Where one turn sends some rows of the set: a few examples, then the rows asked
Q713: [  1  31  30  21 -48  14  19  -1  25  12 -15  31  29  27  -6  11  38  -9
  36]
Q606: [  9 -22  33  12 -61 -22  13  20  27   1 -17   5  -6   3 -13 -31  25   4
  41]
Q263: [-27   7   4   8 -20   8  14 -16 -10 -22 -18  -7   5   0 -19  -9  14 -14
  21]
Q906: [ 21 -21  -9  11  13  10  14   6  17   2   0  -1  16  30   8  12 -20  13
   8]
Q76: [  0  22 -15  11 -35  -9  24  25  34   5  -4  11  44 -12  15  21 -14   7
  55]
Q618: [ 10  27  -3   5 -27  49  11  11  18  -7 -22   7  -1   9 -23  15   7  -3
  12]
Q94: [  4  36  -9  -2  29  11  39  35  58 -10 -14  14   0  10  -7   9  12  -2
  25]
Q529: [ 15  27  -9  36 -29 -46  -5  14  32  11 -18   3 -12  -5 -26  14  -2  -4
  36]
Q653: [  8  28   4  -6 -42   8  13  -8  59   7  -8  24  -2   3 -16  23   5  22
  11]
Q539: [  7   3   7  17  -9 -62  30  26  22  16  -6   9  18  18  29 -12  -9 -14
  23]
Q81: [ -8  19  35  11  41  -3  11  14  27 -14 -18  26   2 -17  -1   3   4  -9
  10]
Q514: [-33  30  -2  -5 -23  10  23   3  54  -4 -18   6   5  16 -14  32  21  25
  33]
Q224: [  8  37  34  30 -44  17  19  26  23   8  -3  21  27   4   9  29  21 -13
  33]
Q524: [  7  21  26  10 -28 -21  14  12  27 -13  -2   5  -5   0  -8 -37  49   6
  70]
Q788: [ 13   1  39  -4  18  -3  21   5  11  26 -11   8  41  10  16 -22   2  17
  33]
Q689: [-12  -6  45  -1 -19   9  13  31   8 -14  -9  25  23  32  31 -15  16   3
  51]
Q158: [ 11  -7   6  -4 -29  -9  21  18  26 -21 -14   8 -40 -11  -2   2  -2   6
  -9]
Q394: [ -6 -13 -15   8   5 -43  13  43  13  -4  -9   1 -34   5  -8 -19  24  11
  30]
Q819: [  4 -11  -4   0  -3 -34  -7  20  25 -19 -25  10 -18  -8 -23 -28  36 -22
  30]
Q654: [  0  35  -5  14   2  -7  29  42  48  13   1  43   4   7 -11  20  49   8
  42]
Q592: [  6 -18  15 -28  -2 -15  -2  10  25  33 -13   7  42   4   8  -1   1 -13
  42]
Q715: [ 12  -6 -18  -3  12 -14   4  23  21   0 -12   6  52  14  -5 -33  18   3
  49]
Q54: [  7 -10 -20  29 -18  -8  -6  14  32 -34 -12  18 -34  25  -3 -11  19 -11
  24]
Q843: [  9  23   1  35 -23 -21  26  45  15  38 -13  33   6  19  20  -8  35  30
  37]
Q594: [ 33 -10 -19  14  -2  -1  -9  33  32  20  -7  33 -16   1  11  16 -11 -10
  17]
Q666: [  8  16  22  27  18 -17  19  23  21  -5 -10  12 -46  -1  10  -9  44   0
  16]
Q700: [-17 -18   3 -12  -7 -44  21  15  60  -8 -26   6 -25  12 -11  -3   5  12
  33]
Q662: [  0 -23  12  24 -66 -10   9  25  25  -1  -9  -2  17  10  12  28  22  -2
  18]
Q637: [-40  42  31  -2 -14   4   7  20  34   0  -7  18   3  12   5 -37  15  11
  45]
Q212: [ -9  -4  -2   4  -8 -60  -7  21  36  -7 -23  -8   6   2  -3  -7  48  14
  25]
Q152: [  9  10   6  19 -41  -8  10  20  29  -8 -14  15 -53   3   8   3 -12  -6
  16]
Q283: [ -1   1   4  28  33   2   4  54   9   7  -1   8   5  18  23 -14  14   7
  53]
Q756: [-14  14  36  19 -41  28  40  26  46  16 -11   3  -3   8  -1  25   8  20
  38]
Q27: [  9   9  -4  38   9 -11  17  50 -13  -7  -7  16   8  23  33 -15   8  -2
  35]
Q493: [  7 -12  28  23   0   1  16  20  20  19 -14  15  61  18  12  -6  21 -10
  50]
Q784: [ 33   8  25   8   9  -7  24  39 -14  11  10  33  27   9   9 -15  23  -1
  21]
Q48: [ -2  25 -20  -3 -10  -7  22  -4  49  29 -44  15   9  -1 -11  12  10  35
  31]
Q895: [ 12 -15  34  -7 -10  -4  23  -8   1 -16 -16  -9  16  32 -13   8 -17   0
  24]
Q476: [ 11  25  24  -4 -15 -11  25 -14  39  30  -5   3  27  -6 -30  24  26  17
  30]

Q843 goes to Q662
Q653 goes to Q394
Q654 goes to Q606
And these:
Q637 goes to Q263
Q54 goes to Q784
Q788 goes to Q514
Q895 goes to Q94
Q158 goes to Q283
Q152 goes to Q27
Q700 goes to Q715
Q212 goes to Q592
Q666 goes to Q689
Q529 goes to Q539

Where one turn sends some rows of the set: a few examples, then the rows asked
Q422: [  7 -48  12  -8  30  26  45 -35  14  12 -36  21 -46   8  29 -11  12  -3
   6 -27]
Q888: [ 24 -17  21   7   4  20  -8  -3 -46 -15  -7  -5  -3   5  27 -32  13 -29
 -49   8]
Q501: [ 20 -20  22   5   3  18 -10  -3 -46 -18  -6  -5  -2   4  25 -31  16 -33
 -49  12]
Q980: [ 25 -21  24   9   5  24 -11  -1 -45 -13 -12  -6  -1   4  26 -30  17 -30
 -46   8]
Q326: [ -9 -62  23 -24  29  20  38 -41  14  -8 -26  27 -47   3  18 -10  22 -26
   2 -18]
Q997: [ 24 -18   6  13   3  17 -11   8 -44 -13  -7 -13   0  10  29 -30  19 -25
 -46  12]
Q332: [ -2 -63 -41  -6  14 -22  22   2  10  -1  -7  12 -36  39  34 -21  22   3
   7 -10]
Q62: [ 17 -18  10  10   3  12 -10   3 -45 -19  -3  -9  -2   9  27 -33  16 -30
 -49  15]
Q806: [-26 -67   2 -25  24   0  33 -31  17 -22 -11  22 -48  10  15 -10  34 -37
   2  -3]
Q137: [ 16 -20  15   6   2  14 -10   0 -45 -20  -3  -6  -2   7  26 -31  18 -34
 -50  14]
Q181: [ 18 -25  16   6   3  16 -14   3 -43 -21  -5  -8   0   6  23 -29  22 -36
 -47  15]
Q600: [ 20 -21   6   9   3  13 -13   7 -43 -18  -4 -11   0  10  26 -28  23 -31
 -46  15]
Q970: [ 21 -25  24   5   4  21 -12  -2 -45 -17  -8  -5  -1   4  22 -29  21 -35
 -48  12]
Q626: [-27 -58 -32 -13  18 -11  32 -17  19 -20  -5   8 -46  20  26 -11  34 -26
   6   3]
Q376: [ 23 -61  12 -12  25  13  32 -21   6  19 -33  28 -37  22  30 -21   5  10
   5 -36]
Q339: [ 22 -15  16   9   4  19  -7   0 -46 -13  -7  -9  -2   8  30 -32  12 -26
 -48   9]
Q97: [ 21 -15  10  11   1  15  -7   4 -46 -16  -6 -10  -2  10  30 -32  13 -26
 -48  12]
Q281: [-18 -74   6 -26  20  -1  18 -31   1 -31  15  36 -52  11  37 -22  40 -30
   3  -5]
Q151: [  1 -69  33 -23  27  20  25 -42  -4 -15  -1  41 -52   3  39 -22  27 -20
   4 -22]
Q520: [-13 -44 -42   2  22  -5  40 -12  18  -3 -15   2 -44  26  36 -12  23  -1
   9  -7]
Q428: [-10 -87  14 -35  19 -10  17 -24   7 -16  -9  36 -40  18  12 -19  29 -31
   0 -11]
Q730: [-17 -79 -23 -24  14 -27  16  -7  10 -18   1  21 -38  30  19 -19  30 -22
   3  -1]
Q68: [ 18 -55 -25   0  20  -3  29  -6   9  17 -23  14 -35  34  38 -21   7  19
   9 -27]
Q747: [-19 -62 -29 -11  16 -14  20 -15   2 -27  22  21 -50  23  48 -24  40 -15
   8   1]
Q190: [ 27 -18  15  12   5  22 -11   3 -45 -10 -11 -10   0   9  28 -30  15 -24
 -46   8]
Q15: [  4 -38 -21   4  26  15  45 -21  16  13 -31   6 -43  20  40 -11  11  10
  11 -22]
Q40: [ 11 -78  30 -30  26   9  25 -30   6   3 -26  38 -40  13  16 -18  14 -16
   1 -28]
Q418: [ 19 -53  22  -8  27  28  32 -37  -4   4 -13  36 -48   8  50 -24  15   6
   8 -33]
Q950: [ -1 -47 -39   6  17  -3  26  -9   2  -7  10  14 -49  28  60 -23  26  11
  13 -12]
Q239: [ 18 -42 -12   7  24  17  32 -21   0   8  -8  21 -48  21  61 -24  13  23
  14 -28]

Q326 goes to Q422
Q730 goes to Q428
Q190 goes to Q997
And these:
Q281 goes to Q151
Q501 goes to Q888

Where one turn sends some rows of the set: a few examples, then the rows asked
Q856: [-14   2  -9 -19 -13  39 -67   6 -54  -2   4  23 -64 -14  33 -44  -2   4
  -2  25]
Q109: [ -9   1 -36  13 -38  16 -43  27 -12   5  18  18 -53  23  13 -17 -32  45
  11  -1]
Q277: [ 32   5  16   3   9 -25 -43  25 -22 -13  24  29 -11   0  11 -77 -13  27
  16   8]
Q767: [ -7   7  -2   5 -32  16 -64  12 -42  14  13  16 -47 -33   7 -56 -18  -7
   3  42]
Q98: [-25  -6 -17   8  18  25 -20  20 -49 -12  33   5 -13 -37  37 -65 -15  20
 -25  19]
Q945: [ -3 -14 -20 -10 -11   3 -60  33  -6 -18  29  27 -19  10 -10 -75 -68  -6
  -4  16]
Q604: [  7  20   2 -37   2  11 -35 -11 -28  11  50  31 -31  -5  21 -46  11  25
 -14  10]
Q110: [ -9  -2 -30  12 -27  -8 -23 -11 -20  -5  37  52 -12  10  44 -70 -32  32
   5 -22]
Q410: [-37   2 -26  19 -12  25 -44  17 -24 -51  18  28  -6  11  30 -55  -4 -16
  23   1]
Q240: [-32  -1 -33   0  10  11 -30  -9 -16 -12  18 -15 -28  15  -4 -40 -49  32
 -10 -15]
Q757: [-17  -4 -11 -18  20  27 -39   8 -28 -12   7   7  -6  37  -5 -84  -9  26
  -6  27]
Q316: [-21  20   3 -24 -17  30 -61  26 -17  24   1  18 -16   0  34 -45 -57  28
 -21 -11]
Q399: [-26 -16  -4 -26   5 -10 -26  32  -7  -8  16  39 -23 -29  30 -57 -39 -13
  22 -18]
Q635: [-12  26 -20  16 -10  -3 -43  37 -36  18  15  22 -32  45  17 -26 -26  40
  22   5]
Q243: [-19   9 -28  20   5  14 -28  15 -13 -43   6  33 -31 -14  52 -42 -14   7
  40  10]

Q604 goes to Q399
Q109 goes to Q856
Q757 goes to Q277
And these:
Q410 goes to Q635
Q98 goes to Q110

